[[771  58  18  72  30  82 782]
 [203 654 619 664 652 670 205]
 [609 249 250 251 249 241 613]
 [561 275 229 289 251 301 569]
 [234 638 635 639 653 630 234]
 [ 94 777 761 782 787 778  90]
 [547 310 306 314 309 306 550]
 [107 761 741 767 771 765 106]
 [  8 859 830 868 866 870   5]
 [816  34  39  36  28  26 823]
 [493 353 321 364 339 369 498]
 [738 108  99 114  94 110 743]] --> 30

[[43 53 74 39 40 55 55 51 34 61 31 53 54 44 43]
 [42 43 56 33 49 50 21 15 40 45 32 37 25 39 46]
 [43 43 62 39 69 40 58 39 43 54 25 38 57 64 35]
 [41 42 51 43 26 24 41 63 42 21 38 27 41 43 54]
 [34 43 43 51 50 54 18 39 42 36 12 55 38 56 17]
 [42 43 35 43 43 54 21 50 47 27 17 43 43 47 24]
 [42 43 43 41 29 66 37 38 28 42 20 43 43 65 27]
 [26 39 43 48 39 16 23 41 43 35 16 52 42 43 23]
 [40 43 58 39 32 33 55 51 53 45 49 37 21 38 70]
 [51 50 43 43 43 68 43 34 50 51 36 50 43 14 51]
 [30 43 42 55 32 48 47 43 48 41 21 48 31 77 29]] --> 54

[[36 38 52 54 52 37 37 53 53 36 36 34 38 52]
 [23 20 20 15 18 21 22 15 12 23 70 72 19 19]
 [16 15 45 38 43 16 16 38 34 17 66 64 15 44]
 [32 35 64 65 64 33 33 65 64 32 34 30 35 65]
 [34 37 61 62 61 35 35 62 61 34 29 26 38 61]
 [35 38 66 66 66 36 36 66 66 35 26 22 39 66]
 [53 57 68 72 69 54 54 73 75 53 16 13 58 68]
 [80 79 35 40 37 80 80 42 46 80 18 22 79 36]
 [68 65 13 14 14 67 67 16 19 68 38 43 64 13]] --> 34

[[ 565 -473 -270 -378 -334  475  629  487 -434 -328 -628  487  594]
 [ 324 -128  249  213  244   68  231   79 -135  254   93  127  179]
 [-482  270  123  196  136 -354 -521 -387  309   63  343 -299 -501]
 [-216  -23 -219 -208 -245  -30 -156  -55   37 -305 -182  -12 -133]
 [-283  282 -257 -216 -266  109 -136   86  319 -302  -74   43  -63]
 [ 360 -212 -357 -425 -406  494  502  499 -179 -399 -547  444  516]
 [ 144  -20  -75  -99 -125  259  197  233   63 -197 -170  309  196]
 [-529  432 -333 -249 -282  -81 -355  -76  369 -226   41 -269 -242]] --> -628

[[441 311 421 233 441 701 532  15 207 553]
 [476 297 468 207 679 445 753 210  53 642]
 [477 365 318 376 378 488 793 400  85 440]
 [478 299 430 249 416 694 630  40 441 429]
 [476 287 452 263 646 543 465 518 441 559]
 [478 441 418 324 397 556 650 292 221 218]
 [479 367 318 386 344 522 818 441  44 572]
 [477 295 463 218 674 441 690 294  14 639]
 [479 275 424 314 388 577 677 270 158 188]
 [478 327 394 232 530 616 419 155 416 604]] --> 15

[[7364 5366 7836 3717 4225 5379 4663 5548]
 [5111 6882 3090 4461 5730 7635 5877 6087]
 [3413 4906 3189 6456 6065 5048 5495 4663]
 [6314 6137 6001 4568 4901 5826 5343 6105]
 [4838 6458 3842 5288 5581 6221 5611 5968]
 [5952 3044 8576 5507 4337 2517 4022 3872]
 [4016 5886 3688 7246 6214 4836 6555 6280]
 [4626 4542 4829 6192 5766 4786 5793 4984]
 [5602 5928 4087 3848 5392 7413 5388 5272]
 [5723 4888 5957 5644 5394 4969 5885 5560]
 [4324 5950 3998 6424 5820 5111 5894 5943]
 [4870 4082 4693 5647 5881 5480 5956 4578]] --> 5379

[[  96   -8    2 -163   15   70  -24 -249]
 [-692 -691 -777  527 -230 -220 -201  -79]
 [ -14  178  149 -386   88   92  120 -346]
 [-615 -635 -676  524 -767 -802 -700  522]
 [-625 -469 -524  306 -103  -81  -91 -125]
 [ 324  238  302 -477 -242 -213 -199   29]
 [-528 -603 -597  406  -50   13    2 -236]
 [ -56 -129 -160  -56 -608 -580 -537  399]
 [ 436  393  351 -564 -226 -218 -259   54]
 [  99   14   34 -236  432  481  479 -638]] --> 70
---
[[6.54, 6.62, 5.21, 6.58, 5.84, 7.08, 6.76],
 [6.63, 7.49, 6.79, 6.31, 6.65, 5.09, 5.44],
 [7.19, 6.42, 7.41, 8.07, 8.88, 6.78, 5.51]] gives 6.62

[[-6.87, -6.53, -5.86, 5.88, -0.66, -6.12],
 [-5.11, -5.18, -5.52, -2.54, 0.36, 6.64],
 [-3.71, 1.40, -2.99, -1.23, -4.75, 3.62]] gives -6.53

[[-5.38, -6.25, -9.07, -1.47],
 [-5.81, 2.83, -7.56, 8.38],
 [-2.48, -6.28, 5.77, 3.11]] gives -6.25

[[1.20, -3.55, 2.25, 1.54, 7.39, -2.90],
 [-3.19, -0.52, -6.97, -4.73, 2.14, -4.67],
 [0.90, -3.43, -2.72, 4.15, -5.31, -1.28]] gives -3.55

[[7.01, 0.25, 1.72, -1.42, 5.14, 1.18, 0.41],
 [-1.31, -0.47, -1.59, 2.75, -1.48, -1.03, 0.81],
 [-0.40, 1.37, -1.33, -4.45, 1.12, 2.55, -0.67]] gives 0.25

[[-6.97, 8.47, 5.94, 5.92, -5.60, 1.44, -3.21],
 [-3.07, 6.75, 5.78, 1.49, -3.24, 6.46, 2.85],
 [4.80, -2.16, -0.28, -1.37, -1.56, -0.84, 2.63]] gives 8.47
